The rows below come in pairs that one turn or mirror swaps. Which row does each named row swap with?
The rows were stretched afterwards, more along some directions than others.
zazan: [  0  30  -9  -2  -7  -2   8  -5  -3   8   2  22   3  12 -19 -11  16 -23
   7  -3 -26  14   1  -2  -6  -3  -6]
giz: [  9 -10 -16   0 -10   0   2  -1   4   7   0   1   3   7   7  -1 -11 -11
   5   5  -4  -1   5  10   6   5   0]
miput: [-11  23  -7 -14  19  10  25   6  -3  10   5  -4   5  -1  -9  -1   8   3
 -14  -2   0   7  -8 -15 -18  36 -16]
Dunak: [ -6   0   3   0  28   9  12  10  -5  -2  13 -15  -7   2 -11 -13   6  -4
 -24  18  -8  -7   5 -15 -10  -9  -8]
Satav: [  9 -14   5   1  -4  12   6   6   7  -8 -10  -5   3   4  10   4 -21   1
   3  11 -12  -8   8  17   5  13   5]
pevin: [ -9 -12   9 -23   6 -19  11  19   0 -10   1 -11  -6  11 -12  -7  13   7
 -10   6   5  20  -6 -10  -3   3  12]
kop: [  3   9   0  -2  -5   4   3  12  -4   6  -6 -21  -4   0  14   3 -15   8
  -4  -8 -15  -5   3   2   1   4   1]
nelu: [ 12  -8 -11  -2  31  -2  14  22  15  -3  10 -10  -6  13  -9 -12  15  -8
 -21   7   2   4  -5 -10 -11   0   0]
zazef: [ -7  -5   8  -1  20   8  11   6  10   5  13  -6  -1   7 -16 -18  22  -9
 -10  18   3  -9   4  16   5 -15   6]
zogek: [-12  -1 -12  -8  13   4  -1   7  10  11  -8  18   0  19  -5 -19  24 -10
  -9   9   1   9 -15   6   0  15   1]
loz: [ -1   8  17  -8   0  -3  13  23  -4  10  -1   2  -3   7   9   8  -4   9
  -2  -6 -28  -2  -9 -12 -13   4   7]
Lisi: [ -3  -5   2  -1   3   9 -13   2  -7  10  16   4  -9   6  -1   4   6   2
  -6   5   9   6   0   1   1  -5  -2]
Pur: [ -2  29  -8   0   9   6   0 -23   2  13  -8  21  14  -1  -4   6  -3 -13
   4  -8   1   4   7   1   0  15 -17]
Pib: [ -1   0 -16 -19   5   9  15  17  -1   0   1   0  -6   6  -1 -23   7  -1
 -14   3  -1   0  -7  -5  -6   9   9]
Nup: [  0   2  -2  16 -14   2   3  -7 -11   0   7  12  11  -3 -12  -2 -16 -13
   6  -9   1   0   6  -1  -5 -10  -9]
Rato: [-23   8   3 -20   8   6   0 -19   0   7   6   5   0   6 -12   4  23   9
  -4  10   9  10  -9  -6  -4  24  -3]
Gabom: [  4  -4 -16 -13   9  14  -7   6   9  11  -2   1  -5   5   2  -6   1  -1
 -15  -3   0   1   1  -3   1  14  -3]
Lupun: [ 14 -16   3  -6  -8   1   3  22   7 -10   2  -4  -5   7  11   3   4  -1
   4  -2   2   7 -24   5   0  -6   4]
Dib: [ 11   4   3   8   4  16   4  12   7  -6  11  -8 -11   5   3  -2   7  -8
   2  -2 -10  -7  -6  12  -9  -7 -11]
ledom: [  4 -19   7   3  -5  -5  -9  12   8  -5  -4  24   5  -4  -8 -11  10  -8
   7  14   7  13 -11  13   9  -6   1]
gamov: [  0   3  -9  -6  26  14   8  13  -1  -8   0 -10 -13   8  19  -4   7   6
 -14   4 -15 -12 -21   4  -6   4  -6]
num: [-13  11  21  -3   6 -13  10   6 -11  -8   1   5   6 -10   0  17   6  17
   9 -16   1  -7 -25   9 -17 -13   7]
nekog: [  3 -12  13 -25  13   8   1   4  18  -2  -3  -6  -6  10 -12   0  13   0
  -8  24   9   6   0  10   2   5   5]
maz: [ -5   9  -8 -14  23   2  27  16   1   1  14 -23 -14  11 -21 -11  13  13
 -23  18 -13  -5  -6 -12 -22   4  -8]
Bizi: [-15   0  18 -21  -6   3  23  16  -5 -12   7 -19  -5  16   1   2   3  23
  -3  -1 -17  -2   1   7 -15   4   3]
kef: [  1 -13  15  -6  -6 -10   5   1  11   6   3   0  -2   8 -21  -9  15  -8
   1  19   0  20   2   3  12 -11  12]
teko: [ -7 -24   8   2  19   2   6  13   8  -7  16 -26  -2   2 -14 -10  12   7
  -5  24  17  -7  -6   3   0 -12   7]
luvub: [ 12   9 -10  -5  10   5  12   2   5   2  -3 -15 -10  -1  -7  -3   0 -10
  -7  -9 -15 -10   6  11  -3 -11   4]
Dapu: [ -3   9   4   0  13 -14  13   7   8  -6   5   6   3  -4 -15 -16  12  -6
   1  -5  -3   5  -3  -7  -9   6  -3]
zudu: [-12  -1  10   8  10   5   3 -11 -13  -2   6 -15   5   7   0  -4   1   6
 -18   1   7 -10   3 -12 -15   7 -13]
basen: [ -1 -13  21 -16  -9  -5   0  15   1  -8   1  -8  -3  -4  -5   3 -10  20
  11   3   9  -1  -5  14  -3  -8  15]
tagi: [ 16  -6  -5   7  20   3   0   7   6 -14  -8  -2   1  -5  -4  -7  15 -18
 -10   8  -5  -8  -8  22   7  -5  -1]
madog: [ -6   7 -14  -4  19   1   6  10   0  19   0 -13   3   3  -1  -7  -3   4
 -30  -8  -4   4  12   1  -9  37 -13]
gatal: [-25  19   1  -8  15   4  19  -9  -4  13  -9  -3   3   2 -11   0   8  12
 -12   5 -14  -7  -5   3 -19  30 -13]
gat: [  4   4   1   9  -2   2   4   4  -4   2   2  12  -5   6 -13  -2   2 -20
  -3  -1 -10   2   1  -9 -19  -7  -1]
lur: [ 13 -12  -3   6  12   5   2   0   2   2   1  -8  -3   6   7 -13  20 -18
 -21  17   6   0  -7  -8   6   8  -5]
raza: [  6 -10   6  12   9  -3  -4   9   0 -11   6   4   3   5   6 -23  17 -12
  -4  17   0  -5   2   0  14 -25   4]
sodad: [-13  31  -1  -7  27  -7   8  -3  -7   2  -7   3   9   6  -8  -6  14   1
  -7  -1  -6   6  -4  -9 -19   5 -17]
tet: [  3   1  16   1  -3  -9   4 -14   9  -3   1  -8   3   4 -14   2   9 -15
   5  17  -6  13  16  -9   9  -9   1]
lada: [-11 -16  18  -3   3 -13 -10   0  -3   6  -1   4  -3  -7  -9   8  -3  13
  -2   4   1  -5  -3   5  -1  11  17]
naz: [ -2 -17  -9 -14  23   8  13  16   4  -3   8 -11   0   6   4 -14  -1  11
 -27   1   3 -15   6  16  -8  18  11]
Dopuz: [ 13  19 -21  15 -12  -3   5  -1  12  10   1  14  -7   0  -8  -2   7 -32
   3 -11 -19   6   0  -1  -1  -6  -1]
Piza: [-15   0  -8 -15   2   2  10   7   3   8  15 -11   6  13 -10 -12   1   6
  -9   3  11  13   6 -18 -17  19 -21]
Melev: [-29   8  12 -17  19  -8   6   9 -18   3   3 -15 -13   9 -11  -4  30  21
 -20   7   0  -1 -25  -4 -18   4   4]
bifo: [-18  -9  10 -28   4   6   7   6   6  12  10   1 -10  16  -5   6   3  26
 -12  16   4  11   0   2 -15  21   6]
Belo: [  4   6   4   0   2  -4   9  11  -1 -13   8  -3  -9  15  -8  -8   6 -11
   2  -4  -7  10   3  -4 -14 -25  -2]
Pema: [  2   2 -12  -4  -5  17  15  13   5   1  -2  22  -7  11  -6 -27   3  -8
   5   6 -29  -4  -5  20  -2  12  -5]
Ditu: [ -2   3  -7  -6 -11   4   5   5  -6  14   1  15   2   7   3  -4   8  -7
  -5   5 -12  13   4  -2   9  21  -5]
Puno: [ -3 -12   5  -8  -4  13   5  12  17  -6  22 -13 -15   7 -14  -4  10   5
  -7   8  -1  -9   1   9  -9 -13   9]
fonad: [ -9   6 -21  12  14  -7   4  -2  -1   8  -3  10   9   2 -11 -13  11 -14
   1   2   9   8 -13 -13  -5   9  -8]
ripud: [ -1  -5  16 -18  -7   5  -4  11   4  -2   7  -3  -8  18  -9   1  13   5
   2  15 -17   4  -4  11  -1  -9  14]
nub: [-15   6  15  -7  30   0   4   6 -11 -10   4 -18   5  -5 -11  11  12  16
 -21  -4   7 -12 -12   0 -20   3  -3]
Tubus: [-14   1  -1  -5  -5  -1  -7 -15  -3  11   2  33  14   7   2   0   6   6
   7  -6  10  12 -12  -2   7  10   6]
sud: [ -5  -6 -17  16  19  13  -9 -10  -2  14  11   4   2   3 -14  -4 -10   1
 -16   4   5 -10  13  11  -2  12 -11]
Bope: [ -4 -12   6 -17  26   6  -9   3   2   3  -1  -2  -4   4  -3  -5  20   9
 -13  31   8  -4  -8  15   5   1   7]
mele: [  4  19  -9  -1 -13 -16  -1   1  -6   9 -14  28  11  -9   1   1  -9  -8
  16 -20   1  15  -8  -8  -2   9  -1]
Varik: [-15  -4   5  -1   3  -1  -6  -8 -12   2  13   0   8  -6  -1   4  -8  15
  -1  -3  11  -2   9   8  13   5   2]
nuzu: [  2  19 -11   4  -3   2   9  -6   9  16   6  26   8   6   3  -6  -6 -10
   4  -1  -8  17  16  -4  -1  14 -16]
las: [  6 -14   1  -9  18  10  11  11  21   1  -1   5   5   4  11 -15  20  -3
 -12  26  -2  -4  -7   1  10  16  -1]
kitaz: [-16 -10  -3   1  12  12   0 -11   0   4   9  15  -3  -2  -2 -14  13  12
  -2  12  23  -2 -14   7  -2   1   0]
Kovu: [ 11   1 -23  11   4   8  -6   2   2   6   0  14   4   7  17  -3 -12   2
  -5   7 -13  -7   1  -7   6  11 -11]
sege: [  2  -3  14  10   6 -16  -2   4   4   9  -5   1  -1  -2   9   4   7  -2
  -2   6  10  17  -9 -26  -1 -12   3]

nelu swaps with sud
madog swaps with naz
Dib swaps with gat
Pema swaps with loz
teko swaps with fonad
Dunak swaps with gamov
Melev swaps with raza
nekog swaps with Pur

